The rows of R fall into 4 groups, and each row is roughly a mix of its group's hidden directions.
R:
[[  2 -13  13  -1   1 -20  -8 -26   9   1]
 [-15   2  25   8  15  18   7   1   6   4]
 [ 10   7 -17 -10  -6   1  12  21  14 -14]
 [-12  19  17  -1  12 -15  12 -11   3 -11]
 [ 16 -24  22  -2   3  -4  12  -1   5   8]
 [ 27  -2 -12   1 -13  21  -5  -9  -3   1]
 [ -8  10  25   5  10  17   6  16   3   9]
 [  9 -29  -9   3  -8   5   5  -3  19  -8]
 [ -5   3 -18 -17  -9  19   1 -12  15  10]
 [ -5  -8   5  14   5   0 -10  17   0  29]
 [-32  -3  16  -1  10  -4   6 -11   2  -2]
 [  3 -19  -2  -6   8 -30   6  -1 -10  -6]
 [  4 -29  -6   5  -3  13   8 -10  15  -9]
 [ -3 -19  -9  10  -2 -10 -13  -2  -3  27]
 [-15  28  -3   2   0  -6 -13  -7 -16  -4]
 [  9  -1 -29  -1  -7 -17  -9 -15   1  -3]
 [ 16 -17  -7  -8 -26   2 -12   7  -1  -7]
 [  0 -33 -14 -11  -3  -3   5  -9  -2   6]
 [ 30 -11 -16   5  -6  12  -1  -3   0   7]
 [ -6  27   8 -11  -2  -2 -10  -4 -21   9]
 [-10  -4  24   4  13  13   1   0  -4  23]
 [ 19  -8 -22  -7  13  20   2   2   0   5]
 [ -9  26   9  -6  12   0   1  -3 -20  11]
 [ 14   8 -19   8 -12  -8  22   0 -10   7]
 [-12   5   9   6  29  -1 -14  -4   8  12]
 [-14   0  27   5  11  20   5  -3   8   7]
 [ 18 -27   0 -10  -5  12   4   1  13  10]
 [  1  31   9   8  -4  13  -8  14  -2   4]
 [  8  24  10  20   5  17  -1   6   6   6]
 [ -4  -6 -22   3  -4 -14   8 -23 -14  -7]
 [-16  -3  -8  -8   2  28  -9 -10  14   2]
 [ 13  15 -14   7  -5 -16  23   8   3  -5]
 [ 19 -25  12   5  -3  -7  -2  15  11   1]
 [-15  26  10   6   9 -11  -2  -5 -18  -2]
 [ -9  28  11   3  12  -7  -9   9 -14   9]
 [ -4 -26   9  -4  -7  11 -21  -6 -12   1]
 [  5  -8 -27  -1  -5 -19  -6 -15  -8  -4]
 [ 21 -18  -8   3  -4 -23  -5  -1  -6 -11]
 [ -8 -21  -7 -18 -20  -5   7 -13   0  -6]
 [ 21 -21   8   1 -12  -1 -10  20  -2  -3]
 [ -1  22  19  19   3   8   4   9  -8  11]
 [ 23  -3  18   6   6  19   2 -16   2  -2]
 [-19  22 -12  11  -2   2 -17   7   5  -9]
 [-15  16  13 -11  -2  14  12   9  12  16]
 [  2  29   2   8  -2  -1  -5  21  14  -4]
 [  3  -2  -9 -11  26 -10 -17  -4  -4 -16]
 [  8  -9 -26   0 -15 -20  -5  -3  -8  -2]
 [ 11 -18  15  -1 -12  -1 -11 -23   9   1]
 [ 17   1 -23 -12 -13 -17  -6  -3  -6  -7]
 [ 20  18  -4 -14   5  -5 -15  18   4  -1]
 [  9 -11  14  16   6 -13  -8 -22  -5  12]
 [ 11   7  15 -17  16  -1 -11  21 -10   0]
 [ -9 -25 -11 -18  13  -9  -7  -9  -7  -4]
 [-10 -17  18   1   4   7 -26  10  -1  -7]
 [  2  12  13 -13   1  11   8   3   7 -29]
 [-12   4  26  12   7   0  10 -14 -15   3]
 [ -7 -28  -9 -18   4  -9  -1 -12  -9  -2]
 [-14   3   0   5  -4  29   0  -9  19   4]
 [-10  10  22   0  -4 -19   1  -3  17 -14]
 [ 16  -6   8 -21  -3   9   7   6   4  24]
 [ -5  -2  -2   7   2  34  -4  -4   3  18]
 [-12   1  10 -13   6 -23  -1 -10 -12 -19]
 [ 13   2  -6  10   4 -31  12   5   1  -9]
 [ 14 -10  -2 -21 -26   2  -6 -10   0   4]
 [ 21  -7  10   6   5   5   7 -27  -9   2]
 [  6 -15 -20   4   2  -8   3  -3 -27   7]
 [ 18 -21 -11   0  -9  17  -3   0 -18   2]
 [-12   8  24   6   7  20  16  -2   1   5]
 [ 14 -15  -6 -12   3  30  -8   2   1  -3]
 [ 16   2 -22 -13  -8 -13 -12 -14   5  -9]
 [-32  13  -5  -9   8  -1  -3  14  -3   1]
 [  4 -12 -22   6  -9 -21  -6   4 -14  11]
 [ 17 -17   0  11   4 -24  15   5  -3   6]
 [ 13  13 -18   2 -15  -4  24   5  -5   0]
 [  8  -1  19   8  23   4 -12   6  16  -9]
 [ 16 -22  16  -9   1  16  -1  -2   0  15]
 [-24  19 -11  10  -8  -3  -8  -5   5 -15]
 [  0  20  21  -8   5 -17   6   3 -12  12]
 [-26   7   4  -1  -4   6   5  -2  27  -6]
 [  6  11  12 -15  -9  13   9  -5  13 -23]
 [-24  16   9  -8  12  -6  -5   3  19  -2]
 [-12   1  28   4   1  20  12   7   6   3]
 [ 24 -16 -19  -1   7  -5  -4  -1 -16  -4]
 [  7  17   8  17  28   2  -6   9   2   3]
 [-15   8 -11  -7   5   3  -5  31   6  -8]
 [ 18 -28   2  -7  -6  12  -7  -4  10   7]
 [ 18 -19   7 -14  -3  16   0   3   8  18]
 [-13  -3  27   8   2  18  11   6   2  12]
 [ 27 -15  -3 -14  -9 -16   3   3  -4   7]
 [-22   5  -5  -3  19  -4  -8  22  -6  -6]
 [ -4   2   8  11   3  31  -2  -7  -8  18]
 [ 14   3  16 -13   0   6 -16  12   6  22]
 [ 17  -4   7  -1  13  -9 -23  -9   0  19]
 [-12   3 -15  16  -5  -4  22  -4  -8 -18]
 [-17   6   5  -4  -8  28  -7  -2  15   9]
 [ 19  -7  17  10  -9   6   4 -24  -8   2]
 [  9  25  11  15   5  -3  -2  19  -8   6]
 [ -6   5  24  10   5 -16 -10   4  20  -8]
 [ 11 -10  18   9  -3 -11   3 -27 -11   0]
 [ 12  29   7  11  13   8 -11   7  -2  -5]
 [ 13   3 -15   7  20  10 -11   4  22  -4]
 [  8 -22 -17  -2   1   0  13 -16  17  -2]
 [-12  21   2   1   5 -18   4 -19 -15  -6]
 [-25  17  13  -3  -9  17  -2  -9   0   0]
 [-10 -22  -6 -20  -6  -4   0 -19  -6  -9]
 [ 17 -12  26  -9  -9 -11   2   5  -6   8]
 [-10 -16  12  -4   9  17 -20 -10 -12   6]
 [ -6  22   6  14   4  12  20  16  -2  -3]
 [-19  -8  11  -5  10  16 -24   5   5   5]
 [-10  13  20  -2  10  10  -8   6  24  -5]
 [ 15  27   4  12   8   4 -10  17  -3   2]
 [-19 -25   0  12  -7  -2  10 -14  -6  -5]
 [  7 -10  -3   4 -11  -6 -16  16   6  26]
 [-23  10   1   1  -4  23  -3   2  18   5]
 [ 16 -27   9   8   3  12 -12  10   5   2]
 [ 15 -25  18  -3  -6  -2  -8 -14   7   6]
 [ 14   0 -24 -10 -12 -17  -5  -8  -6 -12]
 [-15 -14  10 -16  18  -2 -15  -8  -3 -11]
 [ 24 -13  17   9  -4   9  -4 -18   3   1]
 [ -3 -26 -10 -13  -4 -14   7 -13   6 -10]
 [ 18  -6 -17  -3 -11  23  -5 -10  12  -2]
 [ -9   2  24  -4   0  -6 -12   4  22 -16]
 [ 10  -7 -26  -5  -5 -19 -14  -9  -1  -6]
 [ -1  21   8  -9   6  -9  -3  -8 -26   8]
 [  1  -9  -3   7  -1   0 -16  -8  10  32]
 [-15  16 -17  -6   1   8   4  26   3   0]
 [ -4  -9   5  13  -1   4 -13   7  11  31]
 [ 20 -10 -19  -1   1 -19   5   4 -13 -10]
 [  9  19  15 -17   5  11   4   6   6 -19]
 [ -9   8 -13   2  21  -4  -3  28  -1  -5]
 [ 13  10 -28  -3  -6 -16  -2  -4  -2 -14]
 [ 11  -5 -33 -10  -6   2   5   3   8  10]
 [-19  28 -12   1   8  -3   3 -10 -10  -4]
 [ 17 -15 -18   2 -11  20   0   0   4  15]]
Here is one row from each group, named. Which group is each of the other rows in?
[  9 -10  10  12 -10  -5   2 -26 -16  11]
<43>
[ 17  -3 -22  -9 -14 -17 -13   0  -2   5]
<62>
[ 12 -23  16 -11  -7  10   6  -6  12  12]
<126>
[-13  -1  10   3   9 -23   5  19 -13  11]
<95>

[-23 -14  11 -12   3   3 -20 -11  -7   2]
<43>
[-10 -24   0 -12  -4 -19   9 -14  -5  -8]
<95>
[-2  3 28 -3  2 19 -2  9 12 12]
<62>
[ 19 -23  -8   1   7  13   3  18   6   5]
<126>
[-31  -5   0  -5  11  10  -3  -6  18  -1]
<95>
[ -1  19   7   1 -26  -2  16   4  14  -6]
<43>
[-25  -2   6  -6  15  -6 -15 -15   2  13]
<43>
[ 14 -27 -16   1 -12   0   1  -2   7 -14]
<126>
[ 5 19  6 13 28 -5 -9 10  2 -3]
<95>
[ 4 23 15 11 21  7 12  0  2 -4]
<43>
[ 12   2  -8   3 -22 -14  11  13  18  -4]
<95>
[ -7  13  17  -5  10  15  15  -4   1 -22]
<62>
